In the data rows, 128 means zero.
Here are some points:
[151 152 149 138 132 151 173 119  95  78  78  89  99 185  96  77]
[133 143 165 160 154 163 130 106  80  53  60  67  83 105 169  98]
[116 120 137 158 174 175 116  93  69  51  58  75  98 152 145 164]
[102 106 117 137 154 153 117 106  89  73  75  91 160 141 130 145]
[ 89  89 114 145 174 134 147 126 112  90  88 105 149 127 106 125]
[106 105 130 155 136 113 130 141 149 111 104 152 129 113  98 117]
[129 117 143 138 126 105 105 119 131 137 171 149 136 127 119 130]
[152 134 158 124 113  87  89 108 121 140 150 155 155 145 138 142]
[117 157 126 117 109 100 101 122 137 162 133 130 139 157 158 160]
[107 163 160 142 131 122 115 133 152 150 119 110 116 135 153 178]
[124 141 140 163 180 140 137 150 163 128 103  90 100 125 149 141]
[156 137 119 139 161 172 153 173 148 129 111  98 116 140 138 122]
[142 118 100 119 138 162 188 145 166 148 129 112 129 153 124 109]
[129 110 101 121 149 176 139 126 133 168 151 132 143 127 111  95]
[143 132 120 132 162 138 127 104 113 119 123 153 138 113  98  88]
[166 151 140 149 179 128 111  88  91 100 106 122 164 125 116 111]
[170 186 160 168 139 112 103  83  86 101 125 162 139 160 138 130]
[154 160 171 105 137 123 102  98 100 114 137 153 125 141 154 171]
[140 160 182  88 103 145 135 120 113 134 162 136 109 119 132 152]
Here are 26 more points, each followed by its number:
[163 165  89  75  88  88 128 128 127 177 143 122  93  95 130 163] 0
[169  93  75  60  59  77  94 106 146 166 147 129 113 116 143 172] 1
[184  76  64  47  40  56  83 105 195 197 166 147 138 126 155 125] 2
[ 91  61  56  56  50  75 101 210 183 172 174 186 159 146 172 119] 3
[156  88  81  79  62  91 118 193 169 152 154 169 180 166 130 111] 4
[137 151 163  97  90 102 200 181 148 132 139 143 180  88 103 133] 5
[118 131 144 163 106 205 190 170 150 133 151 165 182  78  77  93] 6
[111 108 121 142 170 132 205 193 179 154 162 178  85  61  57  77] 7
[104  97 127 159 121  99 127 213 189 179 180  99  74  52  38  60] 8
[117 118 142 172 103  84  97 111 119 195 190  81  57  40  32  56] 9
[139 126 158 102  91  70  77  93  96 110 166  87  73  60  58  70] 10
[158 145 105  90  71  56  66  87 105 176 147 156  92  85  73  85] 11
[143 153  98  93  86  77  80 102 119 162 133 135 145 161  94  98] 12
[147 122 125 113 107  97  95 114 174 147 118 112 123 140 155 199] 13
[131 109 105 124 147 117 109 131 162 135 106  97 116 136 165 102] 14
[115  94  85 110 122 146 129 171 158 139 119 112 134 158 104  87] 15
[104  77  72  84 106 139 177 179 178 152 132 125 147 106  86  68] 16
[ 92  81  70  97 124 149 159 151 161 169 162 142 162  91  75  60] 17
[118  99  90 109 141 160 141 133 140 147 155 162  98  80  73  62] 18
[165 122 112 125 170 150 132 110 118 127 142 157 128 101  92  87] 19
[144 155 132 140 154 136 125 112 123 140 154 123 108 122 114 107] 20
[124 135 155 132 165 156 147 133 138 154 135 109  88 101 122 140] 21
[124 145 128 114 132 176 166 153 153 168 120  93  70  82 100 119] 22
[137 159 116 100 112 127 144 174 166 137 107  79  63  78 105 131] 23
[155 118 101  83  88 106 126 134 184 137 118 101  83  89 121 171] 24
[158 104  90  65  72  95 132 154 165 167 139 120 110 105 135 156] 25
Which of these numbered points is nearest to each point below by angle, seen from the average point of the first points? Its number follows each.
[141 154 159  98  69  60  65  89 101 166 154 131 132 148 171 170] > 1
[117 104  92  88  83 111 138 181 152 149 153 162 122 121 155 140] > 3
[138 125 136 153 169 180 151 139 125 112  98 111 156 134 115 101] > 6
[153 127 108 125 140 152 173 154 180 164 151 134 145 128 107  92] > 16
[ 91 115 152 147 162 174 143 135 139 163 131 113 104 121 151 136] > 21
[ 84 183 157 156 170 187 197 210 178 160 148 130 124 151 111  78] > 7
[111 119 132 134 130 125 121 111 129 173 142 114  92 112 142 171] > 21
[146 134 145 175 120  98  79  89 108 126 163 131 140 149 165 200] > 13
[ 74  95 164 178 195 124 120 118 172 146 125 113 114 137 168  95] > 14
[132 135 114 116 112 141 169 151 115  91  93  97 114 136 152 168] > 24
[ 97 153 106  88  87  82  76  96 117 162 130 108 115 125 149 118] > 12
[143 148 162 160 170 138 125 115 105 105 120 150 128 108 113 127] > 19
[121 142 128 110  93  81  94 115 135 167 152 158 163 182 177 200] > 13
